In the rows, zero is written as 128.
Rotation paths and how fast each direction turns (deg/step)
Each turn is a multiple of 5 degrees from 10 to 175, or 0.
Each row of a path follows its step; steps can be skipped.
Path 1:
step 3: [127 131 124 134 128 133 123 136 133 119 129 134 129 126 137 121 130 126
 121 129 124 122 135 128 123 128 117 131 132 128 125 129 139 118 128 133
 123 121 130 128 124 124 118 137 131 129 129 128 126 134 133 121 124 119
 123 122 139 123 135 124 128 129 142 126 124 134 127 129 114 134 128 132
 131 117]
step 4: [123 126 129 128 122 134 129 123 126 120 130 132 121 123 133 120 135 119
 121 125 126 121 127 129 116 120 125 134 130 131 121 134 133 119 127 133
 129 129 129 135 116 132 127 125 140 126 142 124 129 128 131 127 133 129
 125 117 133 126 136 130 126 130 125 138 133 116 132 130 125 124 129 127
 127 118]
step 5: [131 124 134 123 122 123 124 122 125 126 137 127 130 121 142 121 131 127
 135 124 135 129 128 126 121 117 122 124 121 122 129 131 134 130 126 138
 130 126 130 132 128 122 125 123 129 122 133 132 136 114 128 128 127 133
 118 115 130 109 130 132 129 126 127 131 125 123 126 131 132 129 127 127
 131 125]
step 7: [133 129 129 129 119 136 127 125 128 128 129 139 134 125 129 122 131 132
 117 121 128 119 133 133 123 122 133 127 129 129 126 125 127 114 127 131
 132 121 123 126 125 125 129 123 123 136 138 122 125 131 131 132 125 121
 121 120 135 127 125 128 125 137 118 126 130 124 128 130 109 133 121 134
 129 124]
step 9: [124 118 114 131 121 118 124 127 128 118 128 127 129 128 137 122 128 126
 127 135 131 124 132 125 122 121 123 123 125 128 118 133 134 125 125 138
 124 130 119 126 127 121 127 128 140 124 133 126 134 128 127 125 131 122
 124 128 139 122 124 124 131 139 132 129 126 137 121 132 136 132 128 126
 134 116]
step 10: [123 125 128 123 124 128 120 128 119 126 132 133 132 127 129 122 132 124
 126 119 126 119 131 133 128 117 120 128 140 129 118 127 142 124 129 127
 136 120 126 130 134 124 123 129 127 119 142 137 128 128 133 131 120 121
 129 119 138 127 131 127 123 140 131 132 124 129 129 136 129 130 129 128
 128 121]
step 15: [130 128 132 131 121 133 129 132 126 115 131 131 134 129 141 125 128 133
 124 130 133 124 131 133 127 116 129 129 126 122 122 132 137 117 137 134
 123 128 127 136 130 128 131 125 123 132 122 127 126 125 126 128 126 116
 122 128 139 115 129 118 131 132 134 128 129 128 127 139 122 129 119 132
 131 118]
step 17: [126 118 127 124 117 126 130 125 118 128 131 130 126 126 135 122 133 118
 122 119 126 131 129 123 122 128 128 126 125 129 116 127 125 123 127 135
 133 127 123 132 126 124 125 125 136 121 146 126 130 124 132 139 130 127
 119 116 127 118 122 130 125 131 120 130 120 128 129 129 133 133 133 129
 131 122]
Directions:
[128 128 127 128 128 128 126 130 125 128 127 128 128 128 129 128 131 129
 129 126 128 128 127 129 128 129 130 128 130 127 126 128 128 130 128 127
 128 126 129 128 130 128 128 126 128 127 126 129 128 128 126 127 129 129
 129 127 128 129 130 130 129 130 127 123 126 129 127 129 127 129 127 128
 128 128] : 90
Path 2:
step 0: [123 126 128 121 125 136 129 127 131 121 120 133 141 128 128 133 139 128
 129 127 138 125 131 128 120 122 133 128 130 134 134 124 138 120 117 126
 131 137 130 127 125 131 128 133 129 134 119 129 127 121 128 133 136 130
 127 136 130 135 122 127 122 135 122 130 125 124 131 129 129 132 126 126
 124 123]
step 1: [127 125 126 131 131 139 120 129 126 133 123 138 122 129 119 121 133 127
 132 130 125 124 125 126 120 128 136 126 129 126 137 127 128 125 119 127
 128 124 121 131 117 130 121 134 134 126 126 132 124 128 133 132 126 130
 128 124 118 141 126 128 132 135 131 122 125 121 131 124 126 129 123 137
 132 129]
step 5: [130 124 127 138 126 128 133 125 127 129 131 135 136 129 135 129 132 129
 125 128 128 129 120 130 130 131 136 120 140 137 139 129 123 119 134 126
 130 138 121 136 127 125 131 132 120 130 128 128 127 134 135 125 125 124
 133 124 126 129 129 122 130 139 132 131 137 123 129 133 127 129 126 125
 131 135]
step 9: [129 127 129 119 128 132 127 122 128 121 123 133 133 120 131 131 134 126
 128 130 132 129 125 126 125 128 127 136 130 136 132 127 131 132 117 128
 133 135 129 129 125 136 129 140 124 128 120 123 134 121 139 128 123 129
 129 122 136 131 127 125 118 141 130 118 122 121 127 125 132 132 126 131
 122 126]
step 11: [119 130 133 133 137 125 125 135 130 122 131 131 130 125 127 126 121 126
 133 122 127 132 122 125 123 121 143 131 136 135 128 127 136 127 132 128
 130 124 132 126 118 129 127 124 125 126 131 118 125 133 122 124 124 130
 117 125 126 129 125 123 135 131 134 128 139 120 123 124 126 126 131 132
 127 122]
step 14: [125 132 126 136 127 131 134 138 130 130 129 130 133 126 127 131 129 126
 123 131 131 129 124 132 131 126 139 126 133 129 136 124 130 122 123 128
 119 145 122 130 130 125 135 134 120 127 126 122 128 127 132 127 119 138
 123 127 127 127 130 121 130 132 134 137 140 129 129 127 123 123 123 126
 128 128]
step 15: [122 123 129 137 118 141 126 129 120 136 135 127 129 126 131 132 129 124
 118 128 138 131 128 133 125 120 140 128 126 131 132 121 123 124 128 130
 135 127 133 131 129 130 127 136 128 127 129 126 133 126 126 132 130 128
 124 120 128 129 133 123 127 128 128 136 124 121 135 122 132 124 132 133
 120 123]
step 17: [128 131 123 131 126 126 129 136 123 126 122 131 133 132 125 125 120 123
 128 124 128 122 122 128 126 128 129 135 127 133 129 123 132 130 122 135
 137 140 126 119 119 123 131 130 120 130 124 130 127 126 133 134 133 130
 131 132 131 143 129 123 133 133 126 127 138 125 131 120 126 137 123 119
 127 133]
Directions:
[127 128 129 129 127 128 126 130 125 129 129 127 131 127 127 126 128 127
 127 129 128 128 130 130 129 128 129 129 129 128 129 129 126 128 129 127
 128 128 126 129 130 126 129 127 129 127 130 129 126 126 129 128 127 128
 130 128 127 128 129 127 127 127 130 131 128 128 127 128 129 129 128 126
 128 129] : 35
Path 3:
step 1: [117 130 128 122 129 131 126 132 139 125 130 121 137 125 123 125 130 134
 135 127 133 131 127 128 114 140 128 124 116 134 126 131 134 136 130 133
 130 131 128 128 127 122 125 126 133 127 132 121 124 131 129 132 138 133
 128 128 119 122 131 127 122 136 126 140 127 137 130 126 122 139 131 127
 128 128]
step 5: [134 122 125 118 126 134 122 131 128 118 118 139 139 124 131 124 131 134
 133 133 136 135 128 126 125 127 130 125 123 132 129 132 127 128 133 134
 130 132 130 125 133 127 126 134 132 130 130 140 135 122 124 135 132 133
 126 126 120 130 122 119 130 131 115 133 131 125 134 128 127 139 119 132
 135 126]
step 6: [129 134 128 120 125 135 121 132 126 122 135 134 135 120 129 124 123 128
 130 132 127 130 127 133 111 134 121 124 118 131 132 124 125 131 127 137
 130 130 129 130 130 130 127 135 127 125 134 124 119 121 117 137 133 137
 129 132 122 125 125 131 122 126 131 138 123 121 132 123 119 135 131 122
 129 128]
step 7: [128 123 128 119 121 127 129 124 125 124 132 133 138 124 126 134 131 126
 135 130 135 136 114 131 119 140 120 129 128 135 125 130 129 133 121 127
 125 132 133 131 132 124 116 128 131 124 133 123 129 131 138 135 131 130
 125 122 121 124 133 132 130 121 121 136 129 126 134 119 127 133 125 126
 123 124]
step 11: [129 128 132 120 130 131 134 129 125 129 123 137 146 128 134 127 126 130
 123 130 127 133 131 134 119 139 122 125 116 133 127 129 134 126 121 139
 125 131 134 125 128 126 133 133 130 132 129 135 127 124 123 129 130 135
 138 129 126 132 125 129 121 126 124 126 124 129 129 119 125 142 130 133
 123 121]
step 14: [122 133 130 123 129 130 121 132 134 121 131 129 139 125 130 126 127 124
 129 129 117 136 118 131 128 134 121 131 116 135 122 125 124 137 120 132
 136 127 127 138 126 120 124 133 135 131 127 125 125 134 127 134 130 139
 127 129 124 123 123 136 131 121 125 130 120 121 132 130 117 126 124 126
 122 132]
step 15: [120 123 129 121 124 124 134 122 134 120 121 137 136 123 133 129 130 117
 124 138 130 137 122 120 121 132 122 125 121 132 118 126 127 125 121 126
 126 128 132 129 126 125 122 134 142 129 128 131 134 124 132 129 128 122
 126 118 125 128 135 125 134 120 122 132 122 119 129 128 129 131 126 124
 131 131]
step 17: [127 127 131 121 127 131 123 121 126 120 119 138 143 131 131 133 128 128
 130 129 126 129 139 133 130 138 132 121 120 129 125 136 123 130 129 133
 133 128 131 133 132 134 122 130 132 125 127 132 125 130 128 136 124 132
 129 119 125 129 130 137 139 129 117 126 129 130 138 128 129 142 131 131
 125 126]
Directions:
[128 130 129 128 128 129 127 126 128 129 128 128 127 129 128 128 126 127
 127 128 125 127 128 126 128 129 129 127 130 130 127 130 128 131 128 130
 128 127 129 127 127 126 129 127 129 128 129 128 127 129 129 128 126 127
 129 131 126 126 128 131 126 129 127 129 129 126 129 129 127 130 129 126
 126 128] : 140
[130 129 128 130 127 127 129 128 129 130 128 130 130 128 126 126 128 128
 128 129 129 129 130 128 128 126 127 128 130 129 129 128 132 127 127 126
 128 128 127 128 128 127 128 129 128 128 130 130 130 126 128 127 128 127
 127 126 128 127 126 129 128 129 128 130 129 126 130 130 130 128 127 126
 129 128] : 140
[132 128 129 130 128 127 127 126 127 129 128 126 127 127 128 129 129 129
 128 128 128 127 129 130 125 128 128 126 127 127 128 128 127 129 129 128
 126 128 128 129 130 127 128 127 128 129 127 130 129 125 128 130 126 130
 129 127 128 130 128 127 128 128 127 126 128 128 129 128 126 131 128 127
 128 129] : 60
[128 129 129 128 128 130 128 128 129 127 129 126 129 128 131 127 126 128
 130 129 127 127 129 125 126 126 128 128 126 128 129 130 128 131 128 125
 129 130 128 127 129 126 128 129 128 130 127 128 128 127 127 127 129 128
 126 128 127 128 126 129 130 127 127 126 130 129 126 128 128 127 127 127
 129 128] : 80
Path 4:
step 1: [124 134 137 136 132 133 129 128 126 129 130 118 130 125 128 129 133 127
 129 125 135 129 129 133 131 123 131 120 133 120 123 125 131 127 126 137
 127 128 126 122 121 133 125 142 131 127 130 127 129 129 137 128 126 134
 131 129 136 121 129 127 119 124 125 120 131 129 130 126 133 136 121 139
 122 127]
step 2: [132 130 124 113 125 133 129 125 132 129 131 131 125 139 125 123 117 132
 128 131 129 133 128 136 124 132 126 131 134 125 125 133 127 134 128 121
 134 130 133 134 125 115 132 126 131 119 128 133 126 126 129 122 129 122
 128 126 129 133 133 127 133 125 134 129 124 127 119 123 116 126 126 128
 123 129]
step 8: [140 121 129 124 124 134 134 141 127 125 124 127 129 125 124 120 124 138
 129 131 123 129 136 132 131 129 132 131 133 133 136 124 132 127 126 130
 135 130 128 116 131 125 121 123 128 136 125 129 124 127 129 127 115 120
 122 126 128 136 133 129 125 131 132 129 122 128 126 128 133 130 127 129
 136 133]
step 10: [119 124 124 129 128 122 130 132 130 120 129 137 126 122 133 127 136 128
 126 127 126 128 133 129 130 119 142 129 129 134 131 133 136 129 129 130
 129 136 135 131 130 133 132 129 128 127 121 132 125 119 130 129 128 125
 128 127 127 140 129 124 135 135 127 135 129 129 119 138 133 129 125 122
 129 137]
step 11: [133 126 131 126 132 131 129 128 125 126 122 119 126 128 129 130 133 129
 129 133 120 134 128 131 132 134 118 124 129 131 124 118 120 126 126 124
 122 121 128 131 124 137 129 120 130 143 124 127 129 137 127 125 138 136
 126 130 124 126 123 126 113 132 124 131 126 126 131 126 123 127 127 121
 128 125]
step 15: [129 123 130 125 130 122 123 133 136 132 122 122 126 136 135 132 133 126
 132 124 127 134 126 124 128 123 120 131 129 122 119 137 126 127 132 131
 118 127 123 129 123 125 127 126 140 128 132 133 126 128 131 133 131 121
 134 124 132 129 132 131 133 132 131 133 138 124 135 134 123 122 133 128
 137 136]
step 16: [121 129 131 121 133 124 131 129 126 131 135 132 126 132 133 116 122 117
 130 134 130 119 128 130 131 121 135 132 127 131 129 122 131 131 114 125
 133 121 130 132 135 140 124 131 126 131 125 131 133 128 129 126 133 133
 134 137 125 127 127 131 126 122 126 120 129 132 124 127 133 134 124 130
 128 126]
step 18: [130 128 136 126 134 129 131 126 122 137 119 126 130 135 130 121 127 132
 123 129 137 117 131 133 123 130 129 128 123 131 130 132 122 133 120 130
 131 132 136 131 126 124 129 131 122 125 127 122 131 124 141 136 132 121
 138 127 124 130 133 132 128 119 127 127 129 125 120 124 121 129 134 131
 127 131]
Directions:
[125 129 127 129 128 127 129 127 127 129 128 130 126 127 131 127 130 132
 127 129 128 126 128 127 129 130 127 124 126 129 129 129 126 126 127 128
 128 128 129 128 127 129 127 129 126 127 127 128 128 130 128 128 127 129
 129 129 127 126 128 127 126 130 128 129 128 128 128 126 127 127 129 128
 128 128] : 60
